Each row is where one point has got to under a steady rotation. How many ticks took it there?
The counts run from 0 to 270.
[  5   4  -7   7  -7  -6  15   3   5  18  -3  13  -8  19  20   9  -6 -15
  12   2   6   4  -2  -9   7   4  -3  10 -18 -15  12 -17  -6 -28  -4   7
 -11]
99
[  1  -4   1   9   1 -12   5  23  -7 -14  11   4   0   0   1  -4 -12   5
  22  12  17  23   5 -15   4   4  19  17  -7  -7  10   6   3 -22   2  -3
  -7]
241
[ 16  10  -8   0  -9   3  -3  -1   2   6 -17   4 -11  -1  24 -13  15 -10
 -13   2  12  10 -11  15  -4   5 -10   4 -23   1  23   1  12  -5   3 -11
  13]
206
[ 13  -1   5   3  -5  -4   3  19  -4 -17  14  -4 -11 -10   3  -8 -10  -7
   1  -3  19  29   9  -5  -9  -2   8  10  -7 -19  24  -8   6   0  -4  -6
  11]
246
[ 11 -16   2   9 -16  -2  -6   7   6  -2   1   5  -7   4   8 -20   0  -3
  11  -1 -13  11  -2 -12 -20 -28   3  15 -16  -6   8 -19   7   3   7   5
  17]
258
[ -6   3   7   7  10  -8  11  -4  -2   5   9 -14 -20 -19  12  -5  -1  10
  20 -10   3  15 -10   4  -4   7   3 -15 -13 -23   9 -12 -11  -6   6 -17
  -3]
224
[ -3  -9   4   9 -11 -10 -10  13  17  21  -9  -5  14   2   0 -17   1  16
  20  -5 -13  17  -8  -6 -27  -8  -5   6  -9   2  18  -5 -13   0   6  -7
  12]
264
[ -4 -13  -1   2  -3  -8  -4  14   4  11   4  -9  -4  25  11 -18  -4   9
  28   1  -3  12  -9 -16 -20 -11   7   0   3 -16   2 -12 -19   4   3  -7
   2]
262
[  3  -4   7  11   2 -16  -3  15   9  -8   6   3   8  15  -5 -18  -1  14
  31  11   5  25  -4  -3  -4   5  13  24  -1   5   2   9  11  -4   4   1
   4]
161
[ -1 -17   2   8 -15   8   1   8  -9 -10  -9 -17  -2   2  -2 -16  -6   5
  22   2 -13  18  -7 -19  -7 -23  -5  11 -11 -13  -1   0   3  -9  12  -5
  16]
37
[ 11   0  -4  18 -11  -1   6  -5  -9  -5 -21  -7   5  12   8 -17  -3   2
  11   7 -11   9 -11 -15 -12  -7  -7  10 -21   6  10  17  13 -23  15 -10
  -4]
119
[  6   8  -8  -4   9 -12  11  -7   5  15  -6   1 -12  11  23  -8  16   0
   7   8  16   7 -10  -1 -17  16   0   3 -22  -3  11   1 -13  -8  -4 -17
 -14]
212
[ -2 -16   3   4 -16   7  -4  16  -1  -3  -7 -24 -10  -1   2 -12   0   6
  18   3  -9  17  -8 -11  -3 -23  -6   7  -7 -19  -3  -3  -5  -2   6   2
  25]
268
[ -1  -5   6  10   6 -10   5   0  -4   0   8 -16 -17 -29  10  -4  -1  13
  16  -6  -7  20 -10   6  -2  -5   9 -12 -17 -13  12 -13   2  -5  11 -10
   3]
225
[ 11  -8  -5  -3   2  -6  16   8  -6  -4  15  11 -11  23  10 -14 -12  -6
  18   1  13  16   4 -17 -16  -1   9  19  -4 -19  10 -10  -6  -1   2  -1
  -9]
251
[ 12 -11   2  -4  -7   3   5  11   9   2   4  -3 -19   2  13   3  -2  -7
  12  -9  -2  22  -8   6  -3 -12  -1   6  -9 -19  11 -29  -2  12  -3   8
  20]
176
[  5  -3  -3  13   3 -15   8  17   5  11  14  -4   5  12  26  11 -11   6
  16   7   7  13  -2  -7   0  -2  17   8  -9  -9  12 -24 -10 -19  10   3
  -7]
101
[-10   9  11  16   0 -13  -3  -3  14  15   6  19  -2  -1   1 -24  -4  13
  33   0   2  -2   4   8  -8  15  -4  12  -7  -6  13  14  -7 -11   9 -10
   2]
152
[ -2  -4  -9  -7 -10  12   3   3   6   3 -12  11 -22 -25   4  -7  13  -4
   1   3   0   9  -2   0 -16  -4 -12   9 -31 -10  14   5 -13 -13 -10 -11
   6]
136
[  7   1  13   8  -6   3  14 -13   3   5   0   2 -33   9  16 -16  13 -12
  14   4  12  -4   0  10  -2   5 -11  13 -13 -18 -13  -5   4  -1   3  -4
  13]
67
[ -3 -17   4   8  -2 -12  -5  21  12  13   2 -11   9   9   5 -14   0  23
  28   4  -7  17 -10 -12 -22 -16   9   7   0  -6   9 -11 -14   4   8  -6
   5]
263
[  3 -16   5   6 -12   8   0  13 -11  -7  -5 -22 -15   1   2 -18  -2   0
  16  -4  -6  15  -3 -17  -7 -18  -8   0  -7 -30   3  -6  -4  -2   6 -10
  16]
36
[  5  -2  10  22 -17  -9   7  10   0   3 -11  -6   2   6  14  -7   2  -5
   5   6  -2  -5   3 -17  -8 -12  -7  14 -25   1   6 -15   9 -36   5   0
   4]
108
[  9  -1   4   5  -4  -7   6  -7   6   5 -17  -6 -16 -24  12  -9  23  -1
  -6  -3  -1  12  -7   4 -21  -2  -8   2 -31  11  13 -14   2  -9  -4 -13
   4]
216
[ 12   3 -16   6  -2   0  -9   2   0   1 -15  -7   7 -14   8 -15   2  13
   0   1  -6  23 -16   1 -16  -7   1   0 -16   3  31  14   6  -2  13 -19
  10]
124
[ 16  -4   0   5 -17   2   9  -1   6  -6 -15  16 -10  11  -5  -8   5 -15
  16  -2  -1  23   1  -1  -9   4 -12  24 -17   2   5   4  12  -2 -12   8
  13]
168
[  1 -10   1   6   7  -1  18  -2 -12  -6  -1 -17 -27  -4  18  -5  13  -6
  14  10   3   9  -9 -13  -4 -10   5   2 -26 -13 -11 -17  -1 -10  -1  -9
  -9]
219
[ 13  -9   0   8  -7   2   5  13  -8 -16  14  -1  -8 -16   6  -6 -12  -8
  -2  -4   8  28   5   0   3  -7  12  11 -11 -15  25 -13  13  -9   4   3
   8]
15
[  5  10  -8   6  -3   1   6  -4  -8   5 -16  -1   4  23  11 -19  -5   0
  17   1   2   6 -13 -15  -9   6 -13   0 -15  -2  17  21   6 -22   9 -19
  -9]
120
[  0  -8 -17  -1  -9   3  -2   8   7   9 -12  20   1  10   6   1   2  11
  20  19  -3  10 -14  -2  -2  -7   0  30 -15   2   9  24  -7 -16  13  -4
  10]
49
[  1   6  -1  -4  -1  -6  12  -1  10  12  12   4 -22   3  13  -8  -2  12
   7   5  28  10  -2  15 -14  12  -5  15  -8 -10   1  -3 -25   3   3 -12
   6]
62
[  8 -11  15  18 -17  -8   1  16  -4  -4   1 -14   0  -1  18  -6   0  -5
  -3   2   0   4   0 -14   0 -22   1  13 -19  -7   5 -22   8 -27  10   4
   9]
107
[  2  -6 -10   6 -11   3  -9   9   4   5  -8  -2   9 -12   0  -7  -8  23
  16  -3  -9  23 -14   6 -11  -8  -4   4  -5  -2  20  13  -5   3  21 -10
  21]
43
[ -2 -12   9  11  -6 -14  -5  14   6   4  -3 -13   8  -1  -4 -18  -4  16
  17  -5  -5  17   0 -13 -33 -11   1   3  -4  -1  14 -10 -13  -1  11 -12
   5]
32
[ -6   0   4  10   1   0   8  -2 -11   0   2   0 -24  -6  10 -10   2  -8
  29   5  -2   7  -4  -5  19  -3   0  -4 -16 -32   0  -3   5 -21   3  -7
  -6]
229
